runs of hidden systems
seq 1, meteg (11 x 18)
[[ -9  12   9   3  -8  -9  14  -3   3  15   6  10   6  20  18  14 -12  10]
 [ 21  13  -5   8   5  -1  17 -19  13  20  -7  -2   2   3  -4   4 -13   4]
 [  7  12   1  -2  20   9  17   1   8 -16  -6  19  16   1  -6   0 -14   7]
 [ -5   1  -1   0   6 -16  10  15  -7  -2 -12 -10  16  23  -2  -6 -16   9]
 [  3   4 -12   6  -1 -14  12   9   6   4 -12  -3 -11   0 -32  12  -2   6]
 [-16   0  -6 -15   4  -3  12  -6   1  -7  16  21  -3  14 -21   1  -4   3]
 [  9  -1  -4 -13  -8 -20   3   4  11  17   8  13  13  24   2  -5   2  -6]
 [  3  -2 -12  18   1   1  13   5  13  23  -3  23   3  -1   4  15   0   0]
 [ -7 -14   0   4  11  -3  18 -25   3   1  -7  14  12   3   2  -6 -15  11]
 [  6   6   1  -6  -5  -8  -7  -1  21  -3 -28   6  11   9  -2  -7 -11  17]
 [-13  17 -16   5  -2  -3  16  11   1  -3  -7   3  -4   6   1  10  -4  29]]
seq 2, Dek (11 x 18)
[[-28   7  -9  -2  10  10  -1  16 -15   5  -3 -12  -9  -1  -1 -12   9   3]
 [  4  -1  -1  -7  13 -15  12   8 -11  -7   1   0   9 -16  -8  -6  32  -3]
 [ -8  -2  28 -13   3   6   7  20  -9   8   8   8   3   0 -10   5   5  -7]
 [ -5  -7  -3  -7  11  15  -5   6  -1  22   3   8   8  -7  16 -20  14  -9]
 [ -5 -16  13   1  -2   1  -6   3   4  -9 -13  18   5 -25   1   7  17   6]
 [-26 -12   5 -16  -8   1   0   7  -7   6   4   8   0   6  10  -8  -3  20]
 [  2 -11 -10 -11  -8   3 -20  12  -7  -9   5 -10  -5 -13   6 -17  20   1]
 [-26  10  14   0  -1  -8  -4   9 -13 -12  -2   0  -6  -6   2  12  24   0]
 [  0  10  12 -21   2  -4  12  -2 -11  17  12  -7   4  -1   9 -14  16   9]
 [  8  -2  17   2   3  22  -7  13 -10   2   1  -8  -5 -27   3   0  12  -6]
 [-31  -1   8   6  17   5  11  -5 -12   6 -13   4   6  -8   7  -7   7   7]]
seq 3, feni (11 x 18)
[[ 22  -1 -15   4 -15 -11 -12  -6  11   6  11   5   3   9  17   1   4 -13]
 [ 13   2  -6  -1 -11   7  -1 -22  10   8   7   8  -2 -12  25   0   5  14]
 [ -7   5   3  -8  -1   8  -1 -13  -4 -11   0  -1  11   4  30 -13  -8  20]
 [-14  24  -4  -2   3  -6   0  -6   1  -5 -21 -16   1   6  10 -10   2  21]
 [-18  27  12  -5   5   2  17   2  -5   5  -5  -6  -9   0  -9  10   5  19]
 [ -1  16  22  -9  11   5   8  15 -12  -1   5 -13   0  10 -19   3  -9  -8]
 [ 10  10   2   6  15   9  -1  16   3  13  -6  -4   0   4 -18   2   0 -27]
 [ 14  -6  -7  10  15   3  17   0   6  10   8  21   7  -3 -15   8   0 -18]
 [ 19 -22  -8   2  -1   2   1 -10   9  -5   5  13   7   6  -9  -2 -24  -5]
 [ -3 -10 -30  -2 -11   3 -17  -8  14  -5   2  13  -4  13   5 -10  -7   2]
 [  1   8 -13 -10 -19 -14  -3 -10  11 -10  10  17  -1   8  13   4  11  15]]
seq 4, feni (11 x 18)
[[  6  13 -10   1   7  -2  -1   4   1 -27  10   2  -1  15 -20   7 -11 -13]
 [  8   3   5  -5  -9  -2 -12  -6  22  19  -1  15  -5  12 -11   5   1 -17]
 [ 20  -5 -14  -9  -5   4  12   8   0  14  28  12   6   4  10  -2   0   0]
 [ 22   8  -6  11  -5   7 -11 -10   9 -21   0   2   7   3  21   4 -15   1]
 [-13  10  -6  -3  -1   1  -3 -30  12  17  -6   6  -2   9  18 -10   2   7]
 [  3  14  -5 -20   1   0  16   2  -1  -9   3   1   7  -2   4 -10   3  32]
 [ -8  24   8   6  -5   6  -5  10   0 -10 -10 -10  -2  16   8  12 -19  10]
 [ -8  26   3  -7  10  -2  10 -10  -3  17   5 -12 -10  10 -12  -3  10 -11]
 [ 19  12  15 -11  13  14  12  16   5   4   3   9   7 -10 -15   3   1  -2]
 [  7  -2  -2  16  11   7   6  10  -1   6   1   5  12  19   4   4 -25 -17]
 [ 12   3 -24   5  10  -3   7 -22  12   0  -2   3  -4   2 -19  -5  -1  -8]]
seq 5, Sase (11 x 18)
[[  1   7  -7   1  21  11  20  -1   9  11  -9  17  12   3  -5  -4 -10   7]
 [ 24 -20  -1   0  -6  -5  -4  25   4  -6  -3   5  14   5  -9   0 -16  -1]
 [ -2  -2   2   8  -4   6 -16  -4  15  -8  -7  13 -13   2 -20  16  -6 -17]
 [ -5  13   2 -19  -1  -9   3  -8  18   9   3  26  10  20   0  -4   6  -1]
 [ 23   1  10  -5 -18   4 -13  19  10  13   2   5   5  -6  18   6   8  -1]
 [ -6  -3   9  15 -12   9 -12 -13   3  20  -1  -5 -11   8  14  11 -18 -11]
 [ 20  13  -1  -3   6 -10   9 -30   7   6   2  -3   8   8   5  -8  -3  -3]
 [ 18   7   5  -3   3  23  -2   2   7   2 -13  -4   3 -14   6  -9 -12  19]
 [  2  -1  -7  10  -8  -2  -3   8   0  -7 -10 -15  -2  20  -5   4 -33   8]
 [ 17  20  -9   3   5  -8  15  -5  10  -3   1   2  -6   3 -26  14  -1  -3]
 [  1   4  -3 -14   8  19  10  17   7  13  10  21   4   3  -6  -4  -7   3]]
seq 6, Sase (11 x 18)
[[-11  -5  -6  12  21  -1   9 -13  -5 -16 -13   2  -2 -15 -21   0   7  -4]
 [-10 -11  -2 -23   4  -9   4   9  -3 -18  -1  12  12   1 -14 -15   6  15]
 [ -7  -2   2  -2 -14  -5 -19  28  -4 -20   0   1  -7  -5  -5  10  16  -4]
 [-32   3   1   2  -5 -10   1  -5  -5  15   6   7 -14   7   1  10  18  -7]
 [  6  -1   5 -11  -1  -9   7  -5 -12  12  23   2   8  -4  18  -7  25  -7]
 [ -6 -10   8  11   3  19 -13  -2 -11   4  -4 -11  -2 -18  24  -8   6  -5]
 [-12  -9  -2  10   2 -17   2 -23 -11  -8 -13 -19   2   4   5 -10  -8   7]
 [  9   9   4 -11   4  -6   9 -13  -5 -21  -4 -15  -5 -18 -14  -4  10  18]
 [-20   9  -5 -10   1  14  -3  19 -12 -10   1 -11 -11   2  -6  -6  -5  19]
 [ -7   9 -20  12   0 -18  10  18 -13  -5   8  -8  -4  10  -4  10   9  -3]
 [ -7  -6   0   6  13   2  22   4 -13  12  14  11  -3 -15 -11   9  19  -8]]
seq 7, Rozib (11 x 18)
[[-23  -9  -5 -12   6   6 -17 -11   6   0  -4  13   0   6  -1 -21  11 -10]
 [ -4  -3  -2 -14  -6   6  -8  20   5   3  -5  13  12  -4  22 -13   9  17]
 [ -5  -5  10   8 -22  -8 -14   0  -2  12  -9 -10  -7 -11  21   7  14   7]
 [ -3   9  12 -11  -1   6   0 -27  -4  11  12  -4 -10 -11   8  -6  20  -1]
 [  3  17   9   1  14  24  14   4 -10   8   4  -5   4 -11  17  -4  -1  10]
 [ -4   5   2  18   5  -7  17   8 -19  -7  -8 -21  -7 -17  -5  11   5  13]
 [ -4   0   8   1   6   7   3  -8  -4  -9   5   2 -18 -16 -30  12   8  -9]
 [-20   0   2  -4  19  18  -1  13 -10  -8   6   6   1   8 -12  -7  -7 -14]
 [ -7 -11 -12   2   4 -13  -1  31  -9 -13  -4   6  10   0  -5  -2  14  -3]
 [ -9 -24   7   4 -10  -9 -15   0   9   5  -6  21  -3  -8  -4   8  15 -13]
 [-14 -17   8 -16  -1   7 -16 -10  -1   8   4   4   4   3  11 -24   3  -7]]
seq 8, kosim (11 x 18)
[[-13  14  -3   2   5   2   5  -6 -20 -18  11 -19 -18  -8  -7   4  10   2]
 [  9  16   8  -9  20   1  10  -8   6  -4 -10   5   8 -18 -11  -7  23  -1]
 [  4 -23   4  -2  13  -4  12  20 -12   4   7   7  15   1 -14  -7  -1 -15]
 [-10 -13  -1  12  -6  -3 -21  10  -8 -27  -5  -6  -9  -5  -9   8   3 -12]
 [ -8   1  14 -15  -6  -5 -13 -12  17 -11 -22  12   2  -4  -8  -5   7  11]
 [ 11 -19   3 -19 -16 -12  -2  18   1  15  10   7   9   9   3  -7   1   5]
 [-12  -1   5   8 -19   5 -13  17 -10   4   9  -5 -13  -3  18  15   7   1]
 [-14   7   8  -1  -1   2   7 -28  -1   6  -8  -2  -8 -18  13  -1  13  21]
 [ 29  -8   1  -5   5   4  16   4  -5  16   4  -9   9 -14   4 -11  -2  11]
 [ -7   2  -1  12   9  14   3  26 -22  -8   2 -18  -2  -2   2   2 -10   0]
 [-12  12  -2   3  10 -15  10 -11  -5 -23 -17 -12  -3  -7 -15   0  10  13]]
seq 9, meteg (11 x 18)
[[  2  -5   7   9  -4  -3  12  -9   0  37   4  -3  -6   8  -1   9 -13  -7]
 [ 19  -2 -14   0  11  12   4 -15  17  -7  -2  19   6  -6  -9  -4  -8   0]
 [-12   4   3  -2  10  -8   2   9   0 -12 -11  13  25  13  16 -10  -3   6]
 [ -2  -2  -2  10  -8 -16  10  10  -1  20 -21 -18  -5   1  -7   4  -6  17]
 [ -2   5  -8  -1  -2   4   9 -15   7 -15   4  10 -16  -6 -25  13  -8  14]
 [ -5  17   4 -21   0 -10   0  -7   4  -6  13  10  10  28   4  -9  -1  -1]
 [ 17  10  -3   6  -2  -8  12  22   4  29   0   2   6   5   7   8   5  -4]
 [  2 -12  -4  19  11   6  21 -10  -4   1   5  12   0  -6  -8  14 -16  -1]
 [ -1  -6   3  -9  11  -7  -7 -15   8 -11 -15   3  16  16 -11 -18 -12  -5]
 [ -5   9 -16  -4  -3  -5  -3  28   8   4 -18   4   3   2  -3  -2   8  16]
 [-14  -8  -4   7  -8 -16  22  -4 -12  -1  11   3  -7   0  -4  16  -3  18]]
seq 10, lif (11 x 18)
[[ 12  10 -12  -6  11  -6  -5  -1  13 -18 -23  -4   5   0 -21 -13   0   4]
 [-12   2  -3   8 -10   2   0  19   7   2  -2  17 -10   6 -14  24  -5   3]
 [ -2  -1  14 -18  -6 -16  -1   3 -11   0  21  -6   3  20  -7  -3   4 -16]
 [ 20  -1 -19  -6  -4   9 -11   7   7  14  11   3  -4  -9   5 -11  17  -9]
 [ -9  -8  -7  15  -1   2  13   6  -8   7   9  13  13   6  31   5 -10   9]
 [ 19 -10  12   2   0 -17   0 -21   2 -11 -10 -11  15   0   4  -7  -8   0]
 [ -7   4 -10   3  -6  10 -17  -6  20   6 -27   1 -12  -3  -6  -4  -8  12]
 [-16  22  10  -7  -5  -3   3   6  -1 -20   5   6   0  16   2  15  -6  11]
 [ 22  13  14  -5  -2  -6   1   6  -1  13   5 -16  -5  -2 -15   5  12 -17]
 [ -7   1 -26   3   0  15   6   7  -8  18  16  -9 -13   6   4  -5  -5   3]
 [ 13  -4   1   4  13   4  12  -6  -6 -16  20  15  18   4  11   2 -11  -7]]
seq 11, lif (11 x 18)
[[  2   1 -19  18  -3   0  -2  20  -9  15   9 -10  -4   3  16   4   7 -14]
 [  4 -10  -9   5   0  -8  17 -26  -6   2  20   7   4   7  13   0  -9   3]
 [ 17 -11   8  -7   5  11  -4  -6  13   5 -16   5  15  -4   1 -16 -16   6]
 [-12   8 -10  13  -1  -6 -11  13   7 -17 -26  -1   3   9   4   5  -7   9]
 [  0  12   8  -1 -14 -18   3 -12   8  -7   4   6 -10   9 -15  22   4  -3]
 [  5   6   9 -24  -8  11  -5  10   2  25  11  -7 -10   6  -9 -11   3  -1]
 [  8  11 -16   6   3  11  -2  22 -11  -7  17  -3   5   2  21   0   3  -4]
 [ 14  -4  -3  21   6 -12  19 -16  -3  13   5   4   9   1  11  10  -4 -11]
 [  4 -17  -5  -7   2  -1   3 -14   6   6 -12  -5   4   5  -9 -20 -22  16]
 [ -2   4  -2   1   0  10 -19  11  14 -28 -14  13   4   4  -3   3 -10   0]
 [-10  17   9   2  -4 -21   1   4   7   7  -6   6  -1  15  -7  16  12 -11]]
seq 12, kosim (11 x 18)
[[ 29  -7 -10   7 -10  -5   2  -6   5   7   2  -4  13   2  24  -4 -10   8]
 [ -9  12   4  13   0  19  -2  11  -3  15  -8 -18  -9   9   7   4 -23   4]
 [-10  16 -24   0   3  -7  18 -16  -4 -11   3  -6  -8   5  -3  -2  -1  23]
 [ 29  25  11  -4   9  -2  14   0   3   2   7  -3   9   5  -5   6  -1 -10]
 [-19   0  -5   0  19   8   6   4 -12  10  12  -1  -5  11 -14  -6   3 -23]
 [  5  -1 -20  14   6  -8  -3 -11   7 -24  -2  13   1  -8  -5   8  13 -12]
 [  6  -7  21  -2   6   4  -8  -9  14   2 -13  12  13   8  -5  -3 -14 -16]
 [ -7 -19 -22  -5 -13  -5 -17   7   4   3   4   0  -5  18  -4 -14  -9  -3]
 [  1  16  -1   8 -19  -1 -12   4  16  -8  -6  13  -3   7  17  20  -3   9]
 [-11   5  15 -10  -7  -4   8 -22   1  27   4   0  -1  13  12  -5  -6   8]
 [ 18   1 -22   3  -8  10   2   2  -1  16  18  -8 -12  -6   9   0   3   0]]
seq 13, Rozib (11 x 18)
[[ -8 -20   1   8  11  12  -2  -5   5 -12  -5  24  12  -7   6  -2  -8  -4]
 [-10 -14   6 -11  -2 -10 -13   6  -2  -8 -23 -10   6  -1  -7 -18   2  12]
 [ -5   1 -16  -5 -17  10 -23   2  14   3  -4   7 -17 -11   3  -3  16   8]
 [-26  11  14  -6  -9   3  -5  -7  -3   0   7   9   0  10  26   3   4   7]
 [ 12   9  16 -11  -2  -6   5  15 -12  18   7 -15   4  -7   9  -6  20  -1]
 [  5  -2  -4  23   4  11  11 -10  -7  15   7  -1  -8 -19  14  13   7  -6]
 [ -4  -1  17  -2  17   1  18 -19 -15 -16   0  -7   4 -12  -7  -3  -4   7]
 [  7   4  -2   1  11  17  -2  16   0  -3 -16 -11  -8 -16 -23  -4  -2   2]
 [-29  -2 -18  11   0   2  -2   5  -5 -15  -1   7 -14   2 -10  11   0   5]
 [-10  -2  18 -20  -3  -8  -8  16  -2 -13   8  14   5   9 -14   1  13 -11]
 [ -4 -12  -3   6   0   6 -14  22  -2  23  -1   4   4   4   8  -7   9 -23]]
seq 14, Dek (11 x 18)
[[ -8  10  13  12   7 -13   5  11  -2  -4 -25  -2   6 -15  -3  10  19   6]
 [ -4 -13   7 -12   2  -4  24   2 -14  23  18   3   1   1  -4  -4  -2  11]
 [  6 -11   1  -6   9  24 -17   7  -4 -10   6   1  -1 -13  -5 -14   4 -18]
 [-26   9   2   6   7  -6  -3  10   6  -2 -25  15   7  -1   3   3  14   3]
 [  9 -16  -2 -17 -11 -16  15   7  -4  14  13   8   6  -2   2  -4   9  16]
 [ -4 -14  11  -3  -6  19 -22  12 -11 -10  16  -2  -8  -6   4  -1   0 -16]
 [-26  17  -1  -1   7  -4 -10  -9   3   1 -18   3   2   2  14  -9  21   0]
 [ 15   1   7 -11 -11 -11  15   5  -2   4   2  -1   0 -17   2   5  15  25]
 [-11 -12  13   1   1  18  -4  11 -23  -1  17 -14  -6  -1   8  -2 -12  -5]
 [-14   7  -3  -2  16   2  -8 -12   1   0 -19  -8   0  -9  -5 -19  22  -7]
 [  2  10   5  -6   2  -5  20  13   0  -2  -3  13   0 -15 -13  13  12  21]]

runs to name
seq 15 (2 x 18)
[[  1   0   5  -8   0  -9   3  21   0  19  -2   3  22  18  17 -11  -1  -1]
 [ 11 -11 -15  26  -4  -5  13   5   2  13 -10  -2  -5 -12  -5  16  -7   8]]

meteg
seq 16 (2 x 18)
[[ 10   3   7  12  -2  -3  -1  22 -16  -1  14  -8  -3  -6   3  16  14 -20]
 [ 14 -11  17  14   7   3  -3 -13  -3  12  -4  -5   3 -16   3   2   7 -23]]

feni
seq 17 (2 x 18)
[[  3 -17  12  -9   4   7  -2 -16  -8  17  12  -2   4 -10  12 -18   9 -13]
 [ 18 -13   2   7  -9  14 -24  10   9  -6  -9   4   5 -15  16  -1  -1  -5]]

meteg
seq 18 (2 x 18)
[[  9  14 -22  -3   7   1  -3 -17  12 -16 -14  -2   2  -6   1 -15   4  15]
 [-22  11   5  -4  -6   0   7  -5  10   2  -7  20   1  10   9  10  -5  23]]

feni
seq 19 (2 x 18)
[[ 14 -17 -12   7  -1 -14  21   9 -13 -11  11   4  10  -6   0   7  -4  14]
 [  3 -27  12   8  -4   3 -16 -10   4   8  -8   0   1   0  -2  -4 -13 -19]]

lif
seq 20 (2 x 18)
[[-20 -11   1  -2  -2  10   2  -3   6   2  -4  25  -3 -18   5   4   9  17]
 [ 18 -17  11  -1 -10 -13   1  -4  -9  -1   1 -11  16  -5  21  -7  -4   8]]

kosim
seq 21 (2 x 18)
[[ -2  12   4   3   5  18   1 -22 -11 -19  10 -10  -9  -7  10   2  -9   8]
 [  0  31   8   0  17   1  14   8  -4  -7 -14 -11   1  -3 -14   1   7   6]]

Rozib
seq 22 (2 x 18)
[[-10   5   8  -3  -2   6  -2  16   6   1  13  30   1   9   0  17   4 -12]
 [  2  -5   8  -2  -4  -9  -9  11   7  24   2  11  10  12   9  -1  14 -24]]

Sase
seq 23 (2 x 18)
[[ -8  10  16  -8  19   0  -6 -18  -6 -16  -4  -4   7   3  -8 -13   9 -17]
 [  9 -13 -14  -3   6 -10  -5  12  11   8  -9  11   5  -3 -21 -10  15 -13]]

kosim
seq 24 (2 x 18)
[[-18   8  12  -2  -6   9 -17  -7   6   2   9  15 -11   6   3   9  13 -21]
 [ -9   2   6 -14  11  -2  10  12 -14  16  13   0  16  10  14 -16  10  -5]]

Rozib
seq 25 (2 x 18)
[[ -8   1  12  13  14  10   1 -12 -15 -13   8  -5  -8 -11  -6   8   5 -21]
 [  3  -9   8 -18   6  10 -18   5  -6   0   0 -15   3   0  -7 -26   2 -16]]

meteg
seq 26 (2 x 18)
[[ -2   4  19 -16  -3  -8 -20  -6   1 -19 -15 -12   4   1  -2 -14   7   0]
 [-16   4  -3   4  -3  -1   3  22  -4  27 -12  -4  -4  -3   7   1  15   9]]

feni
seq 27 (2 x 18)
[[  9  -2  19   3 -12  -1 -24  14   2   6  -4 -11  -4   5  -3   4   2 -26]
 [-15  16  -7   9   2   1   7 -20   8  21   2  14  -9   1  15  11  15  -1]]

Dek
seq 28 (2 x 18)
[[ 11   3   5 -25   7   7  -2  17   3 -15   2   7   9  -6 -16 -14   9   5]
 [-17  -4 -12   9 -13   5 -20  27   4  -4  -8   4  -8   6   5   9  -2   1]]

Sase
seq 29 (2 x 18)
[[  2 -31 -16   7 -16   8  -9   0   0   5   8   2  -8  -1   5   0 -19   6]
 [ -6   4  -8   6  -2 -11 -14 -26  12 -15 -12  11   2  -3  10   0  16  -3]]

meteg
seq 30 (2 x 18)
[[  9  10  20 -20 -17   6  -4 -11   2   6  16  -4 -11   1   5   2   1   7]
 [  7  25   1   9   7  12   3   5 -10  12   7 -19  -1   5  19   0  -3 -10]]

Rozib
seq 31 (2 x 18)
[[  6  -7   6  19  -7   0 -10  -4  -1   4  -4  -7  10  15  25   2 -21 -10]
 [ -9   6 -17   7  -8   7  -8 -13  11  12 -15 -13 -18   5  -5  -3 -15  11]]

kosim
seq 32 (2 x 18)
[[ -2 -26  -9  -2  -4  -2 -10  12 -19 -11  14 -13  -6  -4 -12  -9   1 -10]
 [-23   7 -11  10  12  -2  -2 -13  -4 -25  -2  12  -4  -5  -1   3  18  -6]]

Sase
seq 33 (2 x 18)
[[ -1   2   5  -7  -3 -31  15  -8  -5  -1  13   6   7  13  -9   9  14  -6]
 [ 15 -20  -2 -15 -13   7 -11   9   5  20   5  -4  -9 -11  -7 -13   1   1]]

lif
seq 34 (2 x 18)
[[ 16  -6 -10   1  -4  22 -16  15   0   4   9  -7   1   5  18 -12 -14  -5]
 [  0   5  -7  31   3  -5   3 -12   7  -4 -19   1   1   4   5  16 -15  -3]]

Sase
seq 35 (2 x 18)
[[ 13   1  -5  -3   7  24 -11  24  -7   4   8 -12  -3  -1  -6 -11  -3 -16]
 [  2 -17  -9  11   8 -10  -1  12 -19 -21  10  -3   6  -8  -1   1  14 -17]]

meteg
seq 36 (2 x 18)
[[-19  23  12  -7  -3   7  -9  22  -2   1  -6  -3  -9   4  -4   8  10   1]
 [  7  -4  -9  -3  -5  -3  17  -1 -18   9  27 -17 -11   0  -3   0   0   5]]

meteg
seq 37 (2 x 18)
[[ 23   0  -3  14   2   3 -11 -12   2 -16  -5 -13  -8 -15 -10   4   1 -14]
 [-22  10  -2  -7  11  10   8 -18   8  -2 -13  12  -2   5  -6  -9 -11  20]]

Sase
seq 38 (2 x 18)
[[-22   2   6   2  15   9  11  -7  -4  -9  -5  15  15   4  13  -4 -10  11]
 [  7  -9   7  -8  -9 -11  -5  24  -6   1 -15 -20   0  -9 -13  -5   8  12]]

Rozib
